In the rows, zero is written as 128.
The rows of Z fall into 3 groups, which share some directions, and each row is roughly a mix of its group's hidden directions, except one row that fits no group.
Z:
[[145  53 142 137  98 123  80 132 120 126]
 [177  99 165 105 177 148 106 123  96 138]
 [ 81 141 107 121  83 134 156  84  94 153]
 [166  91 166 176 119 113 164 141 112  97]
 [107 103 141 130 112  78 147  59 110 128]
 [117 118 181 106 152 144  81 136 172  98]
 [147 113  94 105 125  76 167  88 165 139]
 [137 133 128 100 180 144 105 127 189  90]
 [ 92 133  98  56 164 140 114 137 123 111]
 [122  97 103 116 178 162 191 123 130 118]
 [102 135 200 141 101 138 151 158 123  95]
 [104 155  65 110 148 102 138 154 116 172]
 [128 134 185 161 135 166 186 127 140 138]
 [132  76 142 135  76 121  99 144  83 153]
 [113 121 151 105  73 179 139 133 152  86]
 [184 124 148 167 140 127 145 184 111 153]
 [167 117 103 184  90 153 166 150 138 132]
 [ 76 136  95 162  69 132 123 120 157 135]
 [ 73 106 140  85 109  97 125 149 175 117]
 [ 89  98 145  64 143  99 104 113 116 155]
 [117 165 162 121 119 120  77  76 121  92]
 [136 143 151 143 105 133 180 163 126  65]
 [143 123 107 123 132  87 174 142 197 130]
 [157 162 117 143 140  66  93 147 114  90]
 [138 168  87 120 121  97 114  80 123  77]
 [170 133 114  80  93 123 178  91 124 117]
 [116 104 115 182 145 184 169 140 115 111]
 [ 97 152  90 194 116 147 113 134 159 150]
 [141 107  93 154 148  64  84 147 140 127]
 [ 98  90 134 122 133 114 159  81  72 104]
 [ 77 108 147 143 188 124 138 160 162 127]
 [158 122 153 128 136  74 160  95 109 178]
 [167 188 136 113 144 154 173 136 117  97]
 [149 162 177 145 114 176  96  93 150 136]
 [150 178 118 115 116 151 188 134  85 127]
 [128  72 136  98 162 143 178 150 125 160]
 [105 113 173 163 146 142 192 144 142 147]
 [131 161 101 147 103  71 139 115 141 183]
 [106 110 195 147  86 120 126 106 106  95]
 [150 124 105 110 133 193 143 176  95 110]
 [121  70 168 147 110 143 135 170 164 107]
 [179 100 125 130 119 117 106 200 134 111]
 [146  86 115  97 101  98 108 146  86  81]
 [124 107 116 155  96  89 149 101  76  86]
 [ 92  56 156 120 118 116 128 168 115 140]
 [112 152 100  93 120 185 170 101 103 115]
 [117 115 129 158 117 159 144 134 128 211]
 [174 153 115 141  74  95 143  83 142 125]
 [122 132 135 147 128 103  67 167 125 185]
 [ 94 143 120 124 133 113  72 146 138  62]
 [154 129 104 109 155 145  63 169 142 155]
 [ 86  77 171 157 110 102 115 103 141 105]
 [159 159 154 118 113 200 164 128 123 114]
 [100 141 152  76 169 129 145 163 132  82]
 [131  90 158 111 167 149 167 151 160  85]
 [165 121 135 135 103  89  87 180 138  91]
 [109 145 124 121 198 129 146 155 176 103]
 [ 80  78 120 149 170  98 139  93 121 141]
 [122 126 187 158  76 163 122 155 113 141]
 [155 135 129 126 113 144 194  68 127 111]
 [ 99 134 122 108 186 110  97  70 129 143]
 [130 124 164 147  74 123 160  84  89 106]
 [128  91 113  88 119 179 187 129 114 128]
 [ 96 114 136 167 133 110 134 161 127 200]
 [120  84  96 181 143 124 129 132 155 179]
 [ 88  99 152 106  91 101 138 148 186 140]
 [127 166 176 109 113 161 109  81  92 118]
 [177 112 104  76 151 165 139 161 131 105]
 [153 161 108 196  85 135 147 121 115 113]
 [ 59 140 106 121 118 166 164 100 149 139]
 [111 214 118 111 144 121 106 137 128 150]
 [ 81 127 123  92 119  91 171 122 120  77]
 [150 153 165 107 112  86 134  67 109 150]
 [ 87  95 181 131 135 159 169 105 102 127]
 [165 126  68  82 151 140 130 122 141  89]
 [107 155 124  66 119  72 141  99 117 117]
 [128 181 136  85 160 146  85 154 124  98]
 [137  87 119  94 153 108 119 196 131 100]
 [102 149 154 111 152 161  80 116  73 111]
 [133 108 125 173  91 132 154  96  70 102]
 [132 143 139 139  75 108  66  95  98 121]
 [162 129 133 112  66 108 179 100 120 108]
 [110 121 176 120 119 184 149 167  95 106]
 [102 123 175 136 116 101 107  95 166 180]
 [194 168 115 143 160 132 123 119 154  93]
 [162 134 139 109  59 155 131 137 160 164]
 [181 123  96 119 147 177 143 160  90 123]
 [174  64 121 140 110 115  80 129 126 110]
 [106 124 163  52 133 115 135  87 128 137]
 [117 152  98 166 187 113 105 154 156 101]
 [140 173  83  84 149 161 170 128 126 127]
 [ 89 137 150 117 147  96  79  80  94 121]
 [126 102  60 139 166 107 149 113 167 133]
 [142 157 163 150  79 159 147 117  82 157]
 [136 132 113 124 142  98 190 115  74  94]
 [141 135 153  69 115 149 167  82  99 123]
 [128 144  75  76 151 141  97 168 120 107]
 [121  96 112  96 135 140 203 141 124 163]
 [142 150 122 132 126 138  98 106 150 210]
 [127 109 111  76 142 182 146 158 111  89]
 [ 56 131 134 109 142 141 125 107 133  72]
 [110 170 137 123  79 108 141 116  64 117]
 [145  64 136 131 152 138 158 186 126 117]
 [160 145  81  96 127 122  81 175 142 145]
 [188  96 160 126 141 141 169 122  88 140]
 [129 143 112 105 166 105 107  84 178 169]]
Here is one row of each group, with its name. Which group are the others in?
[100 151 126 164 157 135 193 111 157 155] : (51)
[120 153 144 178 108 132 151  67 128 165] : (65)
[171 131  93 163 113 177 133 171 144 149] : (22)

[118 116 134 154 109 129  93  67  76 151] : (22)
[100 140  90 163 162  72  98 152 132 119] : (65)
[122  63 101 119 106  89 112 159  92 131] : (51)
[176 142  77 159 109  97 144 106 165 133] : (22)
[ 90 104  99 149 105  80 139 142  91 169] : (51)
[ 88 151  86 100  98 110 136 138 171 168] : (65)
[113 131 111 137 199 185 118 111 114 134] : (22)
[ 59 119 108 117 131 134 135 125 140 190] : (51)
[147 150 115 210 107 107 132 128 142 102] : (22)
[166 146  93 113 182 105 137 160 148  90] : (51)
[125 123 188 106 130 168 172 168 113 122] : (51)
